One turn sends every row of this set to another row. A few are shown first. Where does it send the rows asked after them?
Guzi: [-2.41 -0.22  0.47 -1.04  0.67 -2.04 -0.44 -2.21 -1.24  1.61  0.93 -2.32
  0.37]
lelot: [ 1.83  0.49  1.59 -0.92 -0.15 -1.07  3.01 -0.14 -2.34 -0.58 -1.16  1.34
 -0.44]
geka: [ 1.18 -0.23  1.86  0.23 -0.77 -1.39  2.78  0.78 -2.16 -1.42 -1.60  1.70
  0.60]
bipi: [-2.60 -0.19  0.44  2.60  0.28 -3.55  0.01 -0.63 -0.69  1.42  1.17 -0.89
  0.67]
balez: [-2.03 -0.02  1.07 -1.17  0.48 -1.31 -0.85 -2.79 -1.08  1.76  0.54 -1.69
 -0.10]
Didap: [ 0.37  0.68  0.60  1.16 -1.72 -0.32  0.39  0.40 -1.35  1.76  2.10  0.05
 -1.26]
Bas: [-1.54 -1.76 -0.41 -0.23  0.68 -1.24  0.95 -1.80  0.21  0.31 -2.44  1.17
  2.48]
Gado: [-2.66  0.27  0.90 -0.85 -0.33 -2.45 -1.23 -1.72 -0.83  1.54  0.66 -2.11
 -0.58]
gupeb: [ 2.00  0.22  1.08 -0.39 -0.75 -1.01  2.57 -0.29 -1.63 -0.88 -1.84  1.73
 -0.62]
rutis: [ 1.51 -0.13  1.86 -0.50 -0.65 -1.68  3.17 -0.25 -2.21 -0.65 -1.61  1.92
  0.14]
zipu: [-2.41  0.06  2.90 -0.70  1.03 -2.01  0.33 -0.29 -0.99  0.04 -1.93 -0.20
  2.89]
lili: [-1.79 -1.42 -1.36 -0.91  0.75 -1.81  1.46 -2.10 -0.18  0.69 -1.73  1.27
  2.31]
mimut: [ 0.01  1.62 -1.32 -0.04 -1.56 -4.01  1.52  0.30 -0.97  1.84  0.31 -0.76
 -1.48]
tema: [ 0.48  0.91 -0.31  0.12 -1.69 -4.15  1.56  0.06 -1.32  1.96  0.91 -0.43
 -1.81]
redi: [ 1.13  0.28  1.59 -0.89  0.20 -1.38  2.99 -1.15 -1.87 -1.20 -1.63  1.60
 -0.50]
lusab: [ 0.37  1.45 -0.74 -0.18 -1.63 -4.21  1.34  0.80 -1.72  1.11  0.44 -0.97
 -1.58]
zifug: [-0.73 -0.20  0.39  0.67 -1.63 -0.79 -0.75  1.20 -1.47  1.61  1.83  0.32
 -1.69]
Zor: [-1.99 -2.04  0.33 -0.01  0.72 -1.25  0.21 -0.80  0.11  0.51 -1.98  1.53
  2.92]
vemen: [-0.64  1.24  2.57 -0.83  1.57 -1.83  0.32 -0.69 -0.85 -0.26 -1.83  0.09
  3.27]
fir: [ 0.83 -0.26  0.02 -1.52 -1.21 -2.38  1.00  2.12 -0.27 -1.56 -1.74  1.13
  1.76]
pono: [ 1.38  0.63  0.38 -1.25 -1.36 -2.31  0.18  3.03 -0.86 -0.55 -1.56  0.81
  0.67]
gad: [-1.86 -1.92 -0.17 -1.06  0.38 -1.51  0.18 -1.71 -0.01  0.61 -1.94  1.15
  3.00]
timim: [-1.13  0.41  3.10 -0.38  0.85 -2.73  0.59 -0.36 -1.53 -0.80 -2.13  0.85
  3.11]
Bep: [-1.60 -0.86 -0.52 -1.26  1.04 -1.23  1.07 -1.39 -0.26  0.54 -2.67  1.31
  2.68]
Nisid: [-2.51 -0.16  0.71 -0.33  0.17 -2.11 -2.23 -1.21 -1.02  1.28  0.86 -1.81
 -0.13]
mus: [-2.59 -0.14  0.39 -1.20  0.49 -1.79 -1.34 -1.84 -1.12  1.92  0.68 -1.52
 -0.41]
Fuvo: [ 1.43  0.39  0.48 -0.50 -0.88 -1.80  1.67  2.38 -0.71 -0.82 -1.25  1.85
  2.04]
Bigaf: [ 1.44 -0.61  1.14 -0.46 -0.18 -1.16  2.78  0.10 -2.09 -1.30 -1.43  2.15
  0.41]
vok: [-0.86 -1.36 -0.93 -0.70  0.64 -1.81  1.46 -1.54  0.18  0.66 -2.24  1.16
  2.87]
tapu: [-0.06  1.58 -0.07  0.28 -1.96 -4.23  0.78  1.53 -2.16  1.14  0.44 -0.17
 -1.41]
ladeb: [ 0.14  1.58  0.79  0.67 -1.54 -1.43  0.40  1.65 -1.75  0.73  1.82  0.31
 -1.60]
nek: [-3.13  0.16 -0.45  2.35 -0.62 -3.20 -0.04 -1.22 -0.29  0.69  1.13 -0.37
  0.34]
gik: [ 0.06  1.50 -0.28  0.32 -1.46 -4.12  1.83  1.09 -1.68  0.86  0.35  0.00
 -2.03]
zepe: [ 1.83  0.91 -0.03 -1.10 -0.97 -1.44  0.81  2.40  0.13  0.40 -1.56  1.23
  1.01]
nozat: [-2.26 -0.10  3.30 -0.87  0.81 -2.59  0.09 -1.42 -0.78 -0.33 -1.22  0.77
  2.62]
nole: [-2.32  0.85  0.09  2.20  0.21 -2.92  0.47 -1.57 -0.72  2.02  0.95 -0.50
  2.17]
Lus: [-0.20  0.33  0.67 -0.25 -1.66 -1.03  0.31  1.40 -2.15  0.58  1.85  1.37
 -2.06]
Zili: [-3.10 -0.51  0.43  2.65 -0.16 -2.58  0.04 -1.47 -0.82  1.18  0.50 -0.10
  1.80]
mot: [-1.83 -0.42  0.54 -1.81 -0.15 -1.59 -0.51 -2.38 -1.21  1.39  1.09 -1.85
 -0.69]
Nodim: [ 0.87  0.18  0.05 -1.10 -1.77 -1.42  0.42  2.21 -0.92 -0.73 -2.45  1.41
  1.63]
zaz: [-2.96  0.88  0.16  1.81 -0.44 -2.79 -0.99 -0.96  0.05  1.77  1.12 -0.71
  1.07]
ros: [-1.33 -0.28  2.69 -0.35  0.89 -1.37 -0.17 -1.17 -0.33 -0.25 -1.25  0.69
  3.64]
vaf: [ 0.30  1.18 -0.81 -0.74 -1.71 -4.53  1.95  0.19 -0.75  1.33 -0.18 -0.31
 -1.70]
kezi: [ 0.69  0.12  0.63  1.04 -1.70 -1.31 -0.33  1.02 -2.28  1.02  1.56  1.29
 -1.73]

ros goes to zaz
mimut goes to lelot
And these:
tema goes to gupeb
gik goes to Bigaf
zepe goes to vemen
zipu goes to bipi
tapu goes to geka
vaf goes to redi
Lus goes to fir
rutis goes to Bas
Zili goes to zifug

